In the data rows, zero lies at 4.5, halfway between 4 and 5.
Some points, each followed by its number:
[5 6 4 4 5 7 5 6 2 5 5 5 5 4 6 6 4 4 2 6 5 2 5 1 6 5 6 2 3 5 3 3 8 5 5 3 6
 6 2 6 2 7 4 6 7 4 4 3 5 5 4 3 5 5 8 4 4 5 5 5 6 5 5 3] 0
[4 6 5 6 4 4 6 7 2 6 6 2 2 4 4 4 5 3 6 3 2 6 5 5 5 5 4 4 5 3 6 3 6 6 2 6 5
 3 4 6 7 5 3 3 2 6 6 3 3 3 4 3 5 3 5 5 5 5 4 7 6 5 6 6] 1
[8 5 6 8 2 2 7 6 5 6 6 3 3 4 3 4 6 6 7 3 6 6 5 5 1 5 4 2 5 3 7 4 5 5 5 3 4
 6 3 2 1 4 2 6 2 6 6 4 3 5 6 5 4 6 4 6 6 5 4 4 6 6 7 4] 2
[0 4 4 3 6 3 2 4 6 3 1 6 8 4 7 4 1 6 9 4 7 2 2 8 4 4 1 4 4 6 3 6 5 3 2 9 7
 2 5 4 2 0 3 7 8 4 7 5 8 2 6 6 3 6 4 6 2 7 5 4 2 3 7 2] 3
[6 5 5 6 5 6 6 6 3 7 6 4 2 5 3 3 4 4 6 5 4 6 3 2 5 4 5 3 5 6 7 0 4 6 2 4 4
 6 3 7 6 4 3 4 2 6 5 4 5 4 3 4 4 4 4 7 5 5 3 5 6 4 5 6] 4
[5 5 6 7 3 4 7 7 4 5 6 2 3 5 5 1 5 5 7 2 4 7 5 4 5 5 2 3 5 5 6 2 3 5 3 4 4
 5 2 5 4 2 3 2 2 1 7 5 5 5 6 3 3 5 3 6 3 5 4 6 4 5 7 7] 5
[4 6 4 4 4 7 5 6 4 5 4 3 4 4 3 5 5 4 4 4 5 5 5 6 6 3 3 3 5 3 5 4 4 5 4 2 5
 6 4 4 5 6 4 5 5 4 6 3 1 4 5 4 5 2 5 5 6 2 3 6 6 6 5 5] 6
[3 5 3 4 4 4 5 4 7 5 6 2 4 3 2 5 6 3 4 5 4 4 5 5 5 4 2 4 4 6 2 5 5 3 6 6 6
 7 4 5 4 4 5 2 7 6 5 6 6 6 7 2 3 2 5 5 3 5 4 5 5 5 4 4] 7
[5 3 4 3 2 5 0 2 6 5 6 9 3 4 5 6 2 4 2 8 2 5 8 2 6 7 6 6 4 3 4 5 4 4 4 2 3
 5 3 6 4 6 7 5 6 4 4 4 1 7 3 7 6 3 4 2 8 5 6 4 3 5 2 3] 8
[6 5 6 3 6 6 6 5 2 7 6 4 2 4 4 3 3 3 3 6 4 6 3 5 7 3 5 5 3 2 4 5 5 6 4 4 4
 5 5 6 8 5 3 2 2 4 5 2 4 2 3 2 1 2 2 3 6 4 4 8 6 4 5 5] 9
[5 3 6 4 4 6 6 6 4 6 4 0 3 4 5 4 4 2 5 5 5 5 5 5 5 5 3 5 8 3 5 5 6 7 4 6 5
 2 2 6 1 6 6 3 4 4 2 5 4 2 5 2 5 3 3 6 6 3 3 7 5 5 4 3] 10
[9 6 7 7 4 4 6 5 5 6 5 3 5 0 2 5 5 5 7 3 8 5 5 4 2 6 6 2 3 2 7 2 4 6 7 4 4
 8 2 5 0 7 6 7 5 8 6 2 6 4 6 5 1 4 5 8 8 7 5 5 8 6 6 5] 11
[3 4 3 6 3 6 5 6 9 7 5 4 4 6 2 0 7 4 1 3 0 7 2 4 8 4 3 5 4 6 7 6 7 2 7 6 6
 5 6 5 8 4 1 9 6 6 2 6 7 6 2 3 8 8 6 4 5 4 5 4 4 5 6 8] 12
[4 5 5 6 4 5 6 5 4 2 7 4 4 4 3 2 6 5 7 3 3 6 6 5 5 4 5 4 5 3 7 3 5 5 5 4 2
 4 3 0 3 4 4 4 5 4 6 6 4 5 6 3 4 7 5 5 5 4 3 7 5 6 5 6] 13
[5 4 3 4 6 1 6 2 5 2 4 6 7 4 5 6 5 3 4 6 6 6 5 7 5 4 6 6 4 4 5 6 4 5 3 4 2
 5 7 1 7 4 5 7 2 2 6 3 4 5 3 6 5 5 5 2 1 4 6 3 3 0 3 6] 14
[4 4 4 4 5 7 8 2 2 0 5 9 8 8 4 9 3 9 2 4 3 3 2 4 8 3 7 5 4 6 6 7 5 3 7 4 6
 6 6 3 4 3 4 4 4 5 8 7 7 9 7 3 5 4 4 1 6 4 4 0 4 7 1 6] 15
[5 4 5 3 0 4 3 4 5 4 3 6 5 5 6 5 5 3 4 7 5 4 5 6 3 6 5 6 2 3 2 5 4 5 5 4 3
 5 6 6 5 5 6 4 4 3 2 5 4 5 4 5 6 2 4 3 6 5 7 2 5 3 2 4] 16
[5 3 4 3 3 5 3 5 7 4 5 6 3 2 4 6 7 5 3 6 5 6 5 5 3 8 3 4 6 4 4 6 3 6 4 5 3
 5 6 6 3 5 7 5 3 6 5 4 5 5 4 7 5 2 1 4 4 3 7 4 3 3 3 4] 17
Which five points above are nearest to each new point, looking only along the 8 directions in which the numbered points spread most? Their numbers follow each, nearest first.
[5 5 5 4 2 4 1 2 5 5 2 7 4 5 7 5 2 0 4 7 2 4 7 3 4 6 6 6 5 3 2 4 3 4 3 4 2
 4 5 6 6 5 7 5 3 3 4 7 4 2 4 5 5 3 3 2 4 5 4 5 6 4 3 3] 16 8 17 6 10
[6 3 5 5 2 4 6 2 5 6 4 4 2 5 2 6 2 5 4 5 2 4 4 2 6 5 2 5 3 2 5 3 5 5 6 4 7
 8 2 7 2 4 4 4 3 5 7 5 7 8 2 2 4 6 8 6 2 3 4 7 6 4 6 6] 6 4 0 7 13
[2 2 7 0 5 2 2 2 5 0 6 3 7 5 3 6 2 4 2 2 3 4 1 7 7 2 5 6 2 6 0 6 4 4 4 4 6
 3 9 2 8 2 6 5 8 8 8 9 7 7 4 9 5 9 5 4 5 4 4 1 3 5 2 8] 14 15 7 16 17
[4 1 5 2 6 4 4 4 3 4 4 6 4 3 7 3 3 5 2 6 2 4 5 4 4 5 7 5 3 4 5 2 5 6 5 1 2
 5 3 4 5 4 5 5 4 2 5 2 4 6 1 8 6 4 8 6 6 4 4 4 5 8 4 5] 6 0 16 8 4
[6 4 3 5 5 9 3 2 5 2 8 8 6 0 5 3 2 6 6 3 9 4 5 2 3 2 7 2 2 7 4 3 5 3 5 5 4
 5 3 5 3 6 4 4 6 5 5 2 8 6 4 5 3 5 5 6 3 3 5 3 3 5 6 3] 0 6 7 13 16
[4 4 3 6 4 3 6 6 5 3 4 4 6 4 4 5 4 6 6 4 3 5 5 5 5 3 2 3 3 7 5 4 3 3 4 2 5
 5 3 3 6 4 2 4 2 4 8 7 5 4 5 7 4 6 6 6 4 6 4 4 4 5 4 8] 13 5 6 4 2
[5 3 3 4 7 1 3 4 6 3 6 5 6 5 5 6 4 3 0 5 6 5 5 7 4 4 6 6 5 6 2 7 2 5 5 8 5
 4 7 4 5 6 5 5 4 5 2 5 4 6 5 5 6 3 2 3 4 4 6 1 3 0 2 3] 16 17 14 7 6
[5 5 3 5 3 3 4 3 6 4 4 2 6 3 4 2 7 7 7 4 7 7 6 3 5 4 5 5 6 6 6 5 2 3 3 4 4
 5 2 3 5 3 4 5 6 4 7 5 6 4 6 6 3 5 6 6 5 5 6 4 3 7 5 7] 13 2 5 6 7
[5 2 9 8 6 6 4 2 2 7 1 1 2 6 4 4 4 6 7 4 7 3 5 5 2 4 4 5 7 6 2 6 6 5 5 3 5
 1 6 4 3 8 2 6 5 1 4 5 5 3 7 3 6 7 4 6 2 5 2 5 8 5 6 4] 6 1 5 10 13
[4 5 1 2 8 6 5 1 6 6 4 7 4 6 9 3 3 3 5 6 7 3 6 6 5 4 7 7 5 9 6 2 6 7 5 3 3
 7 5 5 4 5 4 1 5 0 4 5 1 8 6 2 5 1 6 3 3 3 4 3 7 4 4 3] 6 16 0 9 17
[6 5 5 5 4 7 7 3 6 4 6 4 4 5 5 4 7 5 5 3 3 5 6 5 6 4 3 6 6 4 5 4 5 3 6 3 5
 2 4 5 1 6 5 2 4 2 5 5 3 4 6 5 5 6 2 5 4 6 5 7 4 5 6 1] 6 13 10 5 7
[2 3 4 4 8 3 4 3 6 4 5 5 6 5 6 5 5 4 0 5 4 2 5 6 4 4 6 7 4 5 3 7 3 5 2 7 6
 3 7 4 5 3 6 6 3 3 3 5 4 4 3 6 6 6 4 3 2 4 7 4 2 4 2 2] 16 14 17 7 6
[4 5 3 3 8 3 3 2 3 6 4 6 4 5 7 5 1 5 3 7 6 0 5 3 6 4 6 5 4 4 5 4 7 6 4 2 2
 4 3 5 5 5 5 5 5 2 4 5 4 7 4 5 6 2 6 3 2 2 7 6 4 2 4 2] 16 0 6 8 14
[6 4 5 3 4 4 4 3 5 2 5 6 6 6 6 5 2 3 1 7 5 2 6 6 4 6 4 6 5 4 2 6 2 5 5 3 3
 0 6 5 3 4 7 5 4 3 1 3 1 6 2 6 6 3 2 3 6 5 7 5 4 5 2 2] 16 8 17 6 14
[6 4 6 5 3 5 8 7 3 7 5 4 4 3 5 6 3 3 5 5 3 6 6 6 6 5 4 3 6 3 5 5 5 6 3 5 5
 5 4 6 5 4 4 3 2 4 4 3 4 4 5 4 5 4 5 7 5 5 4 7 5 6 5 3] 6 1 4 10 9
[5 4 7 5 4 5 7 6 3 6 5 4 3 3 4 5 4 5 5 5 5 5 4 6 5 6 3 3 5 3 6 5 5 5 2 5 5
 3 2 7 6 4 6 3 3 5 6 4 3 3 5 3 3 5 6 4 6 6 3 7 5 5 4 6] 6 1 4 10 5
